A single turn carries every row of the set below to another of its rows. Some are shown first; where does it send the rows asked next?
gimap: [-0.84  0.17 -1.35  1.34  1.34  4.00  0.73 -0.75 -0.69 -0.01  0.47  4.01
  1.61  2.15  3.32 -0.69  1.11]
nug: [-1.09 -2.13 -3.24 -5.19 -0.31 -0.77 -0.29 -0.41  0.63 -1.80 -1.58  1.93
  2.94  0.44 -0.11 -2.27 -2.83]
Seku: [-2.16 -0.93 -2.67 -0.02  0.35  5.21 -0.19 -0.50 -0.68  1.08  1.17  5.85
 -0.14  0.90  1.20 -1.98 -1.47]
bip: [-2.93  0.12 -4.29  0.03  0.33  4.33  0.43  0.42  0.01  0.56  1.41  5.42
  0.45  1.65  2.01 -2.73 -2.13]
vasu: [-0.63 -1.39 -1.82 -5.52 -0.25 -0.70  0.88 -2.06  0.48 -2.73 -1.72  0.98
  3.20  0.90  2.13 -1.07 -1.80]
lutu: [-1.91 -2.29 -2.74 -6.11 -0.60 -1.02  0.19 -2.34  0.96 -1.36 -1.75  1.64
  2.28 -0.58  0.82 -0.90 -1.85]
rav: [-0.77  0.25 -1.22 -0.26  1.13  4.45  2.02 -1.51 -0.78  0.44  1.94  4.40
  0.64  1.85  2.82  0.32  0.16]
voza: [-1.68 -2.07 -3.64 -5.50 -0.76 -0.52 -0.32 -1.11  0.55 -1.36 -2.30  1.96
  3.22  0.21  0.40 -2.16 -2.93]
basul: [-0.81 -1.87 -1.44 -5.90 -0.35 -0.68  1.11 -2.40  0.02 -2.23 -1.21  1.03
  2.81  0.40  1.87 -0.83 -1.59]
pire: [-3.00 -0.41 -2.88 -0.36  1.20  1.48  1.17 -2.99  2.53 -0.75  1.70  3.88
 -0.73  1.40  3.98  1.20  1.68]
Vaz: [-1.71 -2.47 -3.12 -5.85 -0.94 -0.13 -0.10 -1.14 -0.05 -0.97 -1.77  2.07
  2.77 -0.07  0.06 -2.14 -2.90]
Rizig: [-0.13 -1.41 -3.46  0.43  0.54  3.89  1.42 -0.99 -0.23  0.01  1.96  4.24
  1.07  3.11  4.45 -0.90  0.19]
Ved: [-2.21 -1.09 -1.99 -0.31  0.53  1.82  1.46 -2.77  1.03  0.33  1.75  4.39
 -1.25  1.05  2.66  2.22  1.84]
rezi: [-1.40 -1.59 -2.18 -0.10  0.58  3.05  1.05 -3.55  2.88 -0.81  1.06  4.19
 -0.71  1.77  4.62  0.60  0.92]
suf: [-4.04 -0.69 -3.14  1.02 -0.47  1.91 -0.66 -1.32  1.90  1.06 -0.96  4.90
 -1.40  0.65  1.22  0.02  0.04]
vonel: [-2.29 -0.47 -1.22  0.97  1.27  2.15  0.77 -2.69  1.94 -0.07 -0.18  3.89
 -0.46  1.48  2.77  1.33  1.77]
vemik: [-0.26 -1.57 -1.97 -5.28 -0.29 -0.20  0.44 -0.61 -0.10 -2.68 -1.25  1.50
  3.16  1.07  0.90 -2.06 -2.81]
Sed: [-4.74 -1.02 -4.96 -0.28  0.06  2.31 -0.46 -1.59  2.90  0.42  0.73  5.46
 -1.42  0.37  1.56 -0.80 -0.58]
vita: [-3.65 -2.00 -3.38 -0.44 -0.52  2.61 -0.78 -1.79  1.31  0.99  0.96  5.99
 -1.72 -0.13  1.13 -0.09  0.26]
vibug: [-0.69 -2.07 -2.02 -5.63 -0.34  0.07  0.88 -1.12 -1.05 -1.95 -1.13  1.46
  3.37  0.91  1.16 -2.07 -2.77]
suga: [-2.57  0.01 -3.23  1.45 -0.57  3.84 -0.60  0.57 -0.58  1.19 -0.20  5.04
  0.41  1.24  1.47 -1.90 -0.56]
nulan: [-1.78 -1.79 -2.98 -5.60 -0.78 -1.31 -0.05 -2.32  1.53 -1.94 -2.23  1.43
  2.71 -0.33  1.33 -0.90 -1.72]
Bef: [-0.63 -1.56 -2.64 -5.27 -0.46 -0.01  0.52 -0.92 -0.62 -2.16 -1.71  1.44
  3.71  1.33  1.47 -2.26 -2.85]
sib: [-1.34  0.84 -2.29  0.04  1.37  3.73  2.26 -1.05 -0.29 -0.82  2.40  3.73
  1.17  2.82  4.23 -0.69  0.15]
taf: [-3.16 -0.91 -4.30 -0.19 -0.64  3.18  0.29 -2.49  3.46  1.42  0.09  5.12
 -1.65 -0.07  2.65 -0.12 -1.22]
Begeb: [-0.30 -1.05 -1.54 -5.33 -0.55 -1.02  0.72 -1.49  0.82 -2.81 -1.14  0.88
  3.03  0.04  1.49 -1.14 -1.90]
nuri: [-1.76 -0.43 -5.49  0.22 -0.82  4.06  0.72  0.09  0.47  2.36  1.11  5.11
  0.12  1.38  2.40 -1.54 -1.81]
lapem: [-1.00 -1.80 -2.87 -5.48 -0.64 -1.45  0.08 -1.56  1.65 -1.74 -1.41  1.36
  2.76 -0.49  0.61 -0.97 -1.63]

taf moves to nuri
nug moves to vemik
voza moves to Bef
And these:
suf moves to suga
sib moves to pire
rav moves to Ved
basul moves to lutu

